Each row is where one point has got to under a steady rotation. How many ticks took it there?
The counts run from 0 to 791.
[ 24  -5 -24  26   5  -4  15   9 -42 -26  24  13 -10 -23   5 -21  -5  12
  -3  -9 -17 -26 -17  31  28 -19  -9  16  -7  -5  13 -25  -5   9  22   6
 -24 -11  19   8   2 -13  -2 -25  10  -7 -27  -4  22 -11 -19  -7 -14   1
  34  -9  10]	285
[ 12   6  16 -35  29  -4  11  22  11 -11 -16 -12  21  27  13 -17  -7   4
  13  -4 -12  21  22  12  35  20 -16  22  14   1 -16  -8 -10  17 -14  26
  -8 -24   3   7  23  25  11  10  -4   4  19  23  -9 -33  -2 -16  26 -21
  12 -19 -18]	186
[ -3  10  29 -12   4  -1 -13   4  24 -27   6   2  -2 -32   0  -6 -31  19
 -19   7 -42  18  16  -8  10 -20 -21  -9  -3  -9  -6  25  -7   3 -22 -18
 -22  21  19  12 -20  40  19  26   0   8  -6  22  -2  18  -2  -6 -21  19
   2  19  -6]	165
[ 26   4 -19  26  16 -10  13  -7 -36   6   2  10   4  -6 -14 -17  -7  -1
  29  15  16   8  19  11  -6  12  17   3  -8 -22 -14  17 -19  -4   1  46
  17 -10 -26  23   1 -43 -12 -11   3 -27   6  10  -4  -3 -38 -23 -18   0
   5 -16  -8]	658
[ 31  14  -2 -38  39   6  -2  28   9  -6 -32  -4  33  20 -18  -1 -27   0
   4   8   4  17  10   2  11  -2 -14  15  -1  21 -14   6 -13  14   2  39
   2 -28 -19  -1   8  -9 -18  26 -15 -14  12  21 -16 -21 -30  -9   8  -7
  -9  -3  -6]	568
[ -6   7  39 -28   9   6  -7 -11  21 -14   0 -21   9  27   7   1  -6   5
  21   5   3  37  14  -9   5   5   8  -8   5 -18 -12   0 -10  -5 -22  17
   3  18 -19  26   4  18  23   2 -10  18  38  18 -20 -24  17 -25  -2   0
 -13 -32 -28]	93
[ -2  -4 -23  17  -6 -16  15 -16 -33   5  -5   0   1  35 -12  -4  21 -17
  23 -16  19 -21  -7  11  12  27   9  32   2  -7  14  -4   3 -13  10  12
  -3 -41 -23   5  -5 -44  10 -25  23 -12  -5  -2   5   0 -28   9  -5 -15
  15 -12  25]	749
[-24 -19   6  -5  -1   6   1 -11 -10 -14  -1   8  13  39 -21   0  -6 -26
   9   0  17 -12  -7  -9   4  13  -5  30  19   0  24  29 -11   2  -5  -3
 -14 -11 -25  -7 -21   5  35 -11  10   3 -27 -12   5  45 -14  13 -36 -11
 -10  13  39]	756
[  5   7   5   1   6  -8 -30  -2  13 -16  -9   5  -2 -21  -9   4 -19  18
 -20   2 -43   1   7 -20 -13 -37 -19 -10 -10 -10   7  19  -2 -12 -11  -5
  -9 -17   9  27 -34  12 -10  35  10 -16 -15  27  -7  30 -34   4 -23  18
  19  21  -6]	680
[  3   0  40 -40   4   4   0  -2  40   2   5 -19  -8  26  13   1  -9   5
  -3  11  -2  41  11   1   7   5  12   0  -3  -3  -9  -6  -2 -15 -18  16
   8   5  -2  19   6   6  31   4 -13  13  38  28 -20 -29  -1 -32  17  -6
 -14 -11 -20]	351
[-17  -8   6 -21  -2   2  10   4  -3 -38   9  -7  14  16   7 -10  -3  -2
   0 -19 -19 -12 -13   8  43   1 -34  30  16   0  15 -15  -1  16  -3 -24
 -37  -3  14 -13   9  40  32  -9  11  20 -18  -4  17   2  16  10  -6  -7
  14   3  18]	715
[ 16  -7   2  14 -10 -29   3 -12  -2  12  23 -15 -32 -12  14   7   9   2
  23   8  -1  30  20   9   2 -23  14 -16 -31 -24 -14   0  -4 -30  -7  13
  23  28  10  35  11 -30  -2 -12  10  -4  36  25   9 -24 -13 -28   9  10
   1   5 -28]	523
[  5 -23   3 -13  10   4  -9  23   0 -13   3  10  12  16 -19   3 -15 -18
 -18  13  -4 -12  -7  -6  12 -30 -25  21   2  21  19  17 -13   3   5   1
  -7  -8  12  -8 -12  15   8   7   8 -11 -34  -5  22  44 -32  11 -27  -6
   0  48  28]	673
[  7  41  11 -15   8   3 -23 -23   8 -25 -24 -13  18   2 -12   1 -15  26
   1 -17 -13   2  -9 -11 -12  -6   9  -5  -4 -18   8 -10   9  -7   0   8
 -11 -22 -38  24 -22 -19  -8   8 -11  -6  18  17 -33 -23  -9  -4 -16  15
   0 -50 -10]	473
[  8  18  14 -21  11 -17  -6   1  23 -12 -14  -9   3 -23   0   2 -27  12
   8  14 -26  38  33  -8   2 -16 -13 -16 -16  -8 -25  29  -6  -8 -30   7
   6  18   5  18  -2   8  -1  36  -5  -7  27  38 -11  -5  -9 -10   5  21
 -11  17 -22]	691
[ 20 -18  25 -13  17  -5   2  13  19  10  19  -7 -13  14  15  -8  -6  -4
   8  26  -2  41  29   4   8 -12   7  -1  -8  -9 -19   8 -22  -8 -19  35
  22  15  14  31  15   9  10   1  -6   0  28  25   1 -14 -19 -42  11  -9
   1   5 -31]	526
[ 12  -8 -29  40  -3 -29  15  -9 -41   0   6  14 -10 -21 -13 -13   2 -12
  21   1  -2  -5  23  13  11   8 -10   9  -7 -20  -3  32 -13  -8  -5   8
   4 -15   2   7 -10 -28   0  -6  29 -25 -20   8  21  32 -31   9 -22   5
  19  24  16]	409
[ 20 -19  -9  23   8 -20   9  12 -24   1  25   4 -19   2  19 -22  13   2
  11  -1 -20   4  22  18  26  -4  -4  11  -3 -25  -7 -15 -18  -4  -6  22
   9 -15  33  31  12  -1   5 -23  19 -11   3  12  14 -13 -22 -26  12 -15
  43 -11 -21]	534
[  3  22 -15   0 -12 -11  11 -25 -20  -4 -18 -20  16  19 -25  14   4 -11
  41 -11  35   4 -10   4  -1  10  14   7 -13  -9  -5   2  13 -16   9  10
  -3   2 -47   2   5 -54  -4 -12   4  -2  30   5 -10 -27  -1  12  -5   8
 -29 -17  14]	480
[  0  -5   3 -32  15  -3  22  19  -6 -16 -10 -14  28  41   1 -13   0 -15
  29 -10   5   8   5  15  44  20 -24  32  13   5  -7  -9  -9  20 -10  14
 -15 -11   1 -12  33  26  16  -7   4  11  14   6   8 -26  17  -3  18 -19
   1  -8  -1]	188
[  0  -3   1 -22 -21 -21  -9   4  18 -18  -1 -25   0  -2  -7  29  -5  -1
  -8  -4 -14   5 -15  -6  19 -56 -29   1 -27  11   6  -4  13 -18   7 -32
 -13  22  21   0  11   6  -5  13  12   5  11  17  26  -1   5  18   4  17
  -7  47  12]	427
[ 16  -2  18 -21  25  11 -10  11  10   1 -11  -8  20  13 -24  15 -24  -8
  12  28  19  28  10 -14 -13 -31  -4  -9 -11   7 -10  28 -22  -1  -3  34
  18  20 -28   9   0 -13 -13  18 -18 -12  18   8  -5  10 -27 -17 -23   9
 -37  17  -4]	135
[  4 -18   8 -31  11 -11  29  26  13  -3   2  -5   6  23  11  -8  -6 -16
   8  11  -1  26  13  22  50  13 -23  28   5  17 -17   5  -8   8 -15  11
  -8  -1  26 -13  30  26  28   0   7   9   7  14  19 -16   1  -7  27 -20
  -1  29   4]	704
[  3 -14   3   6  19 -13  -4  14   5  -3   2  15  -6  -4   0 -16  -8   1
  -8   5 -34   5  35  -2  10   8 -23  15  10 -12  -3  28 -20  -1 -25  11
  -2 -33  27  17 -18  23  15  17  17 -19 -25  23   5  35 -37   1  -8  -6
  31  31  -7]	154
[  7 -16  31 -31   4  11 -14  17  19 -17  22 -28   4  20   3  18 -12   0
  -3  12   4  19 -14  -8  11 -57  -9  -6 -14   4   2 -16  -9  -1   5   6
   2  52   8  15  19  22   3  -1 -14  22  22   4  14 -17   6 -19  -9   7
 -19  11 -11]	2
[ -7 -23   9 -11  10 -12  -4  14   7 -14  -1   7   6  12  -1  -7  -9 -14
  -4   5 -26   4  23  -7  21  -6 -32  15  19   0   6  31 -17   7 -24  -1
 -14  -9  24   0  -6  43  26  17  18  -5 -27  10  16  45 -15   7 -13  -8
  15  44  10]	156
[  9  18   8 -42  16   6 -18  18  21 -22 -31 -16  32  14 -30  23 -27   2
 -13   0  -2   4 -17 -12   3 -38 -30   8 -13  30   7   3   5   4  12  -1
 -12  -6 -16 -10  -3   0 -19  32 -11  -7   8  13  -5  -1 -17  14  -8   7
 -23  21  18]	43
[ 24  -8 -22  30   5 -15  26  -1 -41  -2  28   6 -11 -18  11 -25   4  -1
  35   6  -1   6  17  29  28   0   0   6  -8 -25 -16  -5 -16   3  -1  25
   2  15  12  15  23 -18   0 -26  10  -7   9   5  18 -27  -8 -29  -1   1
  19 -14 -11]	275
[ -7  -2  19 -25  14   0   4  13  10 -26   0   2   9  14  14 -23 -10   7
 -12  -9 -34   2   3   7  40  16 -28  27  24   3   7  -6 -11  22 -17  -4
 -32 -21  21  -1  -1  51  40   1   1  14 -19   8   0   2   0  -7  -1 -15
  27  -7   3]	713
[  7 -22   8  -7  13  -2  21  13 -19 -11  16 -19  12  28  -1  -6   0 -21
  44  15  19  25  15  11  29 -10 -18   8  -1  -7 -15  10 -25  11 -12  21
   5  45   0   6  36  19  11 -12   2  13  25  -2  21 -15  14 -21   4  -4
 -15   6 -10]	271
[ 10   2  29 -14  14  22 -36  -2   8 -23  14  -8   2  10   5  -6 -14  27
 -25  -1 -22  -4 -18 -12 -15 -38  10  -8  -1 -15  26 -29  -8  -1  10  13
  -8  -4  -5  37 -23   6   3  -5 -17   8   0   1 -13  -8 -21 -26 -31   8
  15 -39 -16]	639
